(in the rows, 128 means zero)
Where one turn sends some rows of the set: a few examples, then the rows asked
Z439: [ 93 133  98 124 127 147  88 157 131 143  92 118 134 158 111  96 129 138
 103  91 159]
Z496: [122 123  91 129 163 130 107 129 104 128  78 117 160 144 136 108 117 118
 130 134 142]
Z624: [114 137 118 139 129 134  92 151 143 142 170 110 151 117 141 106 135 131
 146 104 146]
Z226: [ 98 147  99 112 147 147 147 146 151 120 121 116 131 127 127 119 112 142
 111 125 200]
Z674: [150 123 123  95 160 142 119 136 133 137 119 127 121 116 111 138  93 129
 114 140 151]
Z829: [ 95 163  98 110 141 121 138 139 171 112 116 115 130 113 110 120  99 111
 136 117 161]
Z74: [105 149  96 132 114 141  78 132 167 136 112 118 146 137 114 102 145 116
 119  92 136]
Z120: [108 135 118 142 148 121  98 159 115 136 147 121 159 112 135  90 113 154
 123 126 144]
Z395: [146 128 122  93 158 146 111 118 158 132 132 123 128 108 108 139 103 121
 126 138 147]
Z518: [124 149  96 148 122 134  92 144 132 139  97 134 153 131 127  95 138 136
  86 117 137]
Z953: [114 114  93 115 149 150 103 134 122 138  94  99 142 166 136 124 133 102
 153 103 158]
Z359: [ 95 127 120 126 138 123  97 177 117 145 144 107 134 135 126 103 107 134
 147  93 147]
Z112: [138 117 124  84 157 155 114 133 148 138 128 117 115 127 106 143 100 124
 127 125 163]
Z659: [124 127  90 130 153 147  95 102 143 124 108 109 170 137 141 114 145 109
 144 128 147]
Z423: [133 162  98 130 127 127 154 153 149 125 119 125 127 115 139 134 115 111
 113 126 168]

Z953 moves to Z496
Z359 moves to Z120
Z112 moves to Z674
And these:
Z74 moves to Z439
Z829 moves to Z226

Where one turn sends some rows of the set: a few examples, then the rows asked
Z718: [114 136 155 168 146 107 120 124 141 130 155 106 137 124 153 127  98 133
 113 109 125 115 143 119]
Z401: [142 123 122 110  97 141 146 145 115 141 118 135 140 106 138 137 130 162
 117 141 139 133 111 121]
Z851: [154 113 110 107 104 126 147 141 106 131 125 128 126 109 135 128 118 160
 108 137 148 137 120 108]
Z500: [ 80 146 169 107  93 122 148 147 117 128 136 101 112 174 135 131  91 146
 124 105 133 131 129 129]
Z269: [103 148 166 104  96 121 140 167 128 121 114  91  82 145 119 128  98 146
 125 118 138 133 101 116]
Z614: [135 130 154 106 105 138 158 167 131 152 124 104 131 124 123 128 126 168
 101 169 128 128 131 118]
Z353: [ 95 151 131 104 101  99 141 145 125  98 116 112  88 115  97 123 109 134
 121 122 133 140 115 114]
Z215: [104 143 147 120 119 104 133 153 127 112 111 118  71 148 123 111 109 133
 135 104 150 131 130 132]
Z450: [ 85 158 147  98  77 121 159 147 117 116 135 112 120 129 120 143  97 142
 127 109 122 143 104 115]
Z959: [109 138 153 168 143 110 118 125 143 139 151 106 136 128 155 127 102 136
 128 113 122 112 142 119]
Z255: [132 130 143 110  97 147 153 159 128 152 118 124 142 113 132 138 134 166
 113 157 129 128 116 126]
Z374: [156 112 120 104 111 118 153 148 108 131 132 108 115 120 125 119 111 162
  98 148 146 136 136 100]
Z568: [142 136 145 138 127 135 147 132 139 138 143 112 160 127 147 130 146 156
 108 133 117 102  98 124]
Z188: [109 135 153 168 143 110 116 122 141 134 152 106 139 126 155 128 100 135
 120 110 125 113 141 119]
Z570: [116 139 158 169 148 106 125 130 146 131 157 108 132 122 151 124 100 132
 115 110 124 115 147 119]
Z812: [147 120 142 104 111 123 159 161 121 142 132  96 117 127 120 119 115 166
  93 165 136 132 141 105]
Z530: [ 98 140 162 113 108 114 137 155 121 127 122  99  82 172 135 118  95 143
 134 104 147 128 127 127]
Z324: [147 130 145 133 143 113 152 140 137 142 150  82 134 146 134 111 134 160
 105 153 118  98 123 105]
Z389: [ 70 154 160 108  89 118 155 137 120 114 142 119 132 151 123 137 101 138
 114 106 123 136 133 137]
Z63: [160 126 125 133 147 104 155 133 127 132 155  93 125 137 135 107 129 155
 109 139 126 106 126  97]
Z978: [139 136 155 135 134 130 148 140 143 145 144  92 151 141 139 123 142 160
 106 150 113  97 109 118]
Z551: [ 93 153 165  99  81 129 153 161 122 126 128  98 104 145 127 139  94 147
 128 110 129 139  98 116]
Z293: [164 127 115 136 140 109 154 126 123 125 154 114 135 122 144 116 133 149
 112 122 129 111 113 104]
Z808: [ 94 151 138 121 116  99 140 143 130  99 116 136  91 124 110 116 120 126
 126 105 140 137 133 140]
Z129: [155 132 124 138 131 124 150 126 129 127 148 123 153 118 149 127 141 150
 112 119 124 109  99 118]
Z972: [103 147 149 106 105 106 136 159 130 107 108  98  74 129 105 119 106 139
 122 124 140 135 109 115]
Z225: [ 86 157 130 100  88 107 153 139 118 103 131 119 111 114 105 135 105 136
 124 114 125 145 113 114]
Z999: [112 142 157 169 147 109 123 131 147 141 152 108 131 126 154 125 102 134
 129 115 123 113 145 119]
Z286: [116 141 159 169 149 106 127 133 148 136 155 107 129 124 153 124 102 132
 123 112 123 115 147 119]
Z185: [ 77 157 145 115 100 107 151 135 127 100 131 137 121 126 110 129 115 128
 115 106 126 138 135 142]

Z570 moves to Z718
Z225 moves to Z450
And these:
Z293 moves to Z129
Z808 moves to Z185
Z401 moves to Z255

Where one turn sends some rows of the set: a few examples, then the rows asked
Z940: [117 153 137 135 144 146 117  97 142 146 102 181 148 141 115 152 132 119
 122 123 191 137 135 136 145 149 112 120 160 121 155  86]
Z206: [116 156 137  96 155 127 129 153 124 136 157 151 154 144 155 149 150 138
 150 150 142 148 111 163 118 143 138 129 142 106 124 106]
Z196: [108 164 148 117 159 115 143 157 139 121 141 144 148 130 157 166 165 151
 144 135 147 153 117 141 130 132 103 131 144 110 143 117]
Z630: [138 176 140 122 147 142 136 123 147 143 121 174 158 161 163 201 144 100
 156 128 167 145 123 147 140 105 142 115 116 113 122 100]
Z100: [105 188 123 123 156 139 127 119 134 136 136 146 128 132 133 156 160  85
 109 153 158 122 170 144 142 143 129 113 151  92 172 113]
Z881: [109 175 140 133 131 141 104 100 133 162 117 195 148 133 115 141 149  80
 123 126 166 142 150 140 121 143 102 100 152 131 148  79]
Z422: [109 170 143 117 133 140 107 182 133 144 163 166 145 144 148 145 161 111
 126 152 130 132 117 161 117 134 132  99 146 122 108  87]
Z208: [122 181 132 148 137 145  86  97 156 152 121 183 144 147 158 155 149 111
 137 183 152 133 158 110 122 104 114 121 122 107 112  66]
Z856: [123 177 138 155 166 145  85  97 152 164 122 172 156 135 165 161 137 134
 132 174 155 142 166  99 123 107 135 123 136 102 132 103]
Z101: [104 165 157 124 169 116 129 105 127 113 135 162 132 150 173 149 138 138
 166 164 161 160 180 151 149 120 122 114 144  98 140  98]
Z974: [136 157 154 136 144 143 131 130 149 198 133 158 152 136 158 180 145 123
 146 110 157 140 147 107 138 109 127 106 123 104 128 107]
Z986: [120 156 140 131 134 134 103 135 151 101 137 169 151 144 171 125 156 111
 149 162 155 134 154 127 133 113  98  83 171 109 125  68]
Z234: [106 181 143 127 156 106 145 172 134 142 125 162 130 140 125 149 174 129
 167 145 158 163 147 134 125 128  87 121 137 108 147 114]
Z110: [125 173 139 138 156 149 130 196 145 141 132 161 130 139 134 137 146 105
 118 143 165 139 149 158 134 127 125 102 154 114 100  78]
Z166: [ 95 172 161 157 170 124 107 138 132 144 131 182 127 147 147 138 146 133
 161 168 161 151 194 126 141 107 119  79 157 107 147 108]
Z291: [101 158 135 135 166 149  89  91 132 147 120 155 138 150 124 163 148 110
 139 126 165 164 134 165 114 132 129  95 154 130 160  73]
Z335: [ 97 181 165 141 154 127 147 176 142 148 120 173 136 140 132 139 178 128
 141 121 146 138 162 143 150 120 104 127 125 119 113 107]
Z767: [ 92 171 114 130 143 144 145 108 131 125 130 174 134 141 131 157 163 106
 107 162 152  99 143 153 146 124 127 122 136  98 160 107]
Z875: [ 95 153 123 153 163 152 124 118 175 145 125 136 139 159 133 129 180 117
 138 139 137 112 151 143 120 141 141 124 157 103 152  84]
Z730: [106 177 146 133 153 152 125 186 142 117 122 153 147 137 147 136 178 112
 130 119 152 156 148 159 143 106 114 104 139 117 118  91]
Z94: [ 93 165 158 120 131 113 117 104 129 123 160 185 143 143 177 142 159 126
 157 173 127 134 154 140 130 116 103 102 141 113 129  85]
Z954: [114 160 128 115 174 116 142 162 113 162 138 168 135 137 123 141 145 136
 165 161 159 160 141 155 109 130 122 118 140  98 138 118]
Z32: [116 187 131 140 155 150  77  96 139 151 124 170 153 142 164 163 137 118
 140 183 160 159 165 119 126 102 140 116 126 100 139  97]
Z476: [135 179 132 119 148 138 108 137 127 175 130 169 147 147 143 190 150  96
 164 130 167 158 140 122 131  96 130  82 120 105 146 116]
Z2: [116 174 145 148 122 141 136 135 160 175 130 192 153 159 156 186 153  96
 157 140 146 145 123 135 112 101 122 101 116 121 123  82]
Z290: [ 97 178 138 142 160 139 113 123 155 165 143 135 129 142 132 141 176  97
 123 141 132 116 174 131 124 153 137 113 156 103 163 105]
Z936: [105 167 157 130 152 148 107  79 136 156 127 169 148 137 139 156 151  97
 116 108 146 139 148 163 128 145 126 117 144 136 131  72]
Z516: [ 85 153 102 149 146 150 133 118 153 130 123 170 137 159 119 137 178 114
 134 162 146 107 134 153 119 116 127 111 145 101 159  88]
Z919: [114 166 149 144 172 130 155 175 129 174 130 180 126 131 125 140 141 135
 130 144 159 132 161 149 132 130 121 121 139 107 107 107]
Z584: [111 155 169 160 157 137 112 139 156 130 130 179 146 144 166 132 147 142
 133 145 155 114 173 115 157 116 119  92 168 115 114  93]
Z341: [118 185 134 135 139 152  88  89 146 141 123 170 150 149 170 164 142 117
 134 179 156 145 159 127 136 104 135 130 116 101 116  74]
Z400: [136 173 126 157 161 144  90 103 165 152 111 170 150 139 157 153 140 118
 138 175 165 139 163  99 119 108 115 122 141 100 120  77]
Z569: [140 157 133 145 134 151 137 144 173 174 118 157 150 146 158 167 144  99
 159 123 173 166 140 122 117 108 115 102 138 103 133  72]
Z25: [ 91 172 149 126 142 136 116 176 132 129 152 159 152 127 157 156 182 130
 130 133 126 149 118 148 121 107 108  95 141 123 139 108]
Z259: [ 91 149 146 149 151 140  99  92 130 169 123 184 139 149 111 168 142 140
 130 130 163 134 124 140 128 136 124 101 148 134 162  93]

Z208 moves to Z856
Z569 moves to Z476
And these:
Z584 moves to Z101
Z919 moves to Z206
Z290 moves to Z767
Z25 moves to Z335
Z936 moves to Z940

Where one turn sends some rows of the set: a few examples, then the rows asked
Z798: [118 109 140  95 156  76 145 160 137 126 104 134 113 134 125 116  97 121
 160 158 123 146 136 102 108 131 114 172 117 137]
Z676: [123 141 141  95 157 135 155 133  58 115  93 148 144 113 107 133 127 151
 131 188 120 139 163 126 136 139 132 179  99 155]
Z961: [117 115 177 117 139 119 156 134  90 111 126 152 155 151 127 135 103 176
 155 155  93 128 105 124 117 165 123 193 130 152]
Z994: [124 155 121 119 142 113 139 128 110  87 125 128 112 125 113 116 138 127
 171 170 143 145 160 101 152 164 113 173 153 139]
Z438: [144 138 132  91 164 126 177 148 109 109 101 120 133 100 107 138 146 137
 143 156 102 130 154 122  85 133 107 176 137 168]
Z434: [ 95 145 150 157 151 118 145 133 115 117  99 129 148 154 138 127 117 136
 146 128 101 167 145 107 139 142 122 151 149 121]
Z485: [108 138 164 126 160 110 173 106  94  61 130 143 146 118 119 126 136 135
 135 185 146 143 143 128 108 160 123 165 135 123]
Z772: [ 86 139 169 153 147 131 138 151 112 115 104 122 131 148 111 126 108 148
 139 128 115 151 124 116 152 154  97 166 140 129]
Z819: [144 131 134  84 158 107 151 160 141 122 101 131 135 110 110 153 133 115
 136 145 120 126 139 114 102 124 119 156 127 142]
Z371: [139 129 139  85 165 128 163 159 122 121 103 115 134 111  81 132 143 138
 135 161 108 127 139 122  99 149 101 169 126 170]
Z900: [106 137 154 133 151 104 157 114 130 132 134 140 135 154 138 129 106 164
 163 154 135 108 124 120 130 144 130 196 115 146]
Z462: [104 136 143 126 141 114 159 134 127  98 107 150 152 161 131 129 115 145
 176 165 120 136 124  98 111 179 155 155 144 131]
Z871: [102 135 152  81 150 117 155 137  99  93 106 143 165 113  77 116 124 140
 143 185 132 163 142 134 122 120 136 164 103 143]
Z680: [115 128 166 105 187 104 134 133 102 104 134 151 157 129 134 118 150 141
 137 191 125 159 144 111 131 145 146 162 132 110]
Z275: [113 117 133  96 162  97 177 153 106 129 101 108 128 137 112  99 118 152
 152 177  92 124 142  99 121 149  94 185 124 172]
Z75: [ 94 127 129  97 131 110 183 156 113 124 102 132 113 116 156 111 122 148
 158 157 105 133 143 109 100 113  94 176 135 136]
Z930: [138 124 127  82 162 121 144 155 136 123  87 125 135 108  89 138 128 129
 128 155 104 125 140 120 107 143 111 153 124 148]
Z788: [ 87 130 151 128 141 110 157 117 119 100 127 160 143 161 119 112 131 163
 173 170  98 158 143 123  93 128 136 181 131 146]
Z54: [133 128 121  91 140 134 172 141 119 119 103 119 123  94 121 144 149 140
 145 147 107 124 157 128  95 126 101 164 134 144]
Z958: [118 103 141  99 114  93 173 158 110 121 112 138 110 137 141 144 108 125
 148 153 115 124 134 104 116 134  92 165 118 132]
Z732: [115 134 138 108 149 128 187 106  91 117 123 116 153 109 112 119 132 147
 136 166 150 140 156 135 121 135 136 180  90 144]
Z610: [135 165 143  95 142 105 141 128 109 112 121 114 155 105 141 119 117 151
 151 147 129 131 124 103 166 152 110 184 157 143]
Z549: [118 149 158 124 152 131 132 139  90 101 122 164 114 119 122 109 108 138
 105 140 110 145 125 128 126 130  93 195 125 147]
Z827: [ 97 146 149 106 175 125 133 124  94 100 115 152 133  97 144 124 132 162
 148 190 134 124 149 133 144 143 122 174 147 104]
Z536: [122 120 142 102 137 102 195 146  94 107  99 112 129 119 142 111 120 147
 156 158 104 152 138 100  83 158 101 182 133 160]
Z567: [108 129 158 117 131 129 135 148 105  86 126 138 139 133 114 100 154 135
 114 150  92 176 127  91 126 136 109 163 128 128]
Z204: [114 153 171 145 146 105 164 133 102 134 130 125 156 158 140 137 120 143
 157 129 119 163 139 119 144 139 110 170 152 147]
Z519: [ 98 150 169 110 151 115 141 109 102  90  97 148 158 111 122 121 126 158
  98 188 127 143 126 125 129 155 109 155 122 121]
Z173: [101 127 161 119 190 135 157 132  87 118 145 153 137 134 122 110 137 152
 120 191 126 119 140 139 137 157 118 175 123 128]
Z805: [108 147 134 100 150 149 178 150  86 109 107 142 144 107 136 131 135 132
 151 168 156 141 151 115 121 143 156 159 114 123]
Z229: [100 148 161 140 135 121 141 131  96 129 111 117 132 140 123 135 123 166
 169 144 114 164 149 125 159 152  92 179 155 143]
Z488: [ 80 139 159 121 144 116 132 140 124  93  93 130 144 139 116 121 124 183
 164 172  99 119 114  90 140 138 125 185 132 130]
Z653: [ 99 151 154 134 115 121 137 122  98 105  90 160 112 150 136 149 126 172
 153 175 118 133 140 105 121 154 115 184 119 140]
Z811: [113 125 169  99 140 104 163 112 100 102 145 140 166 126 124 141 130 149
 131 184 143 122 126 138 151 158 110 154 134 115]
Z935: [ 98 143 149 150 152 111 146 122  98  94 101 131 143 145 108 128 107 143
 173 143  95 166 156 129 138 147 108 167 165 142]
Z738: [126 127 137  96 143 122 158 138 109 123 145 131 179 135 137 101 133 136
 135 143  89 148 125 112 148 150 124 153 152 132]
Z160: [138 124 135  86 140 123 165 160 131 130 118 124 122 106 119 155 149 128
 144 145 129 123 144 122 104 126 105 161 127 140]
Z361: [101 133 144  96 144 124 166 140 103  91 105 126 161 101 113 136 118 135
 135 162 141 111 130 113 151 110 137 163 100 112]
Z835: [113 132 132  86 141  89 155 156 120 121  71 134 129 134 110 115  90 136
 145 178 111 140 130 105 114 163  98 158 132 160]
Z969: [119 139 119 127 148 122 159 114 106 101 144 162 119 142 105 108 105 114
 141 153 124 135 153 148 129 151 104 172 141 152]
Z931: [125 101 152  83 162 133 146 155  84 109 116 145 158 111 103 134 107 133
 147 162 129 141 131 132 137 148 152 164 103 119]
Z938: [104 141 173 150 170 114 155 151  99 105 124 138 142 157 106 128  96 134
 159 132 110 151 130 130 139 146 106 179 158 151]

Z536 moves to Z75
Z871 moves to Z676
Z827 moves to Z811
And these:
Z567 moves to Z549
Z434 moves to Z772
Z462 moves to Z488
Z930 moves to Z371

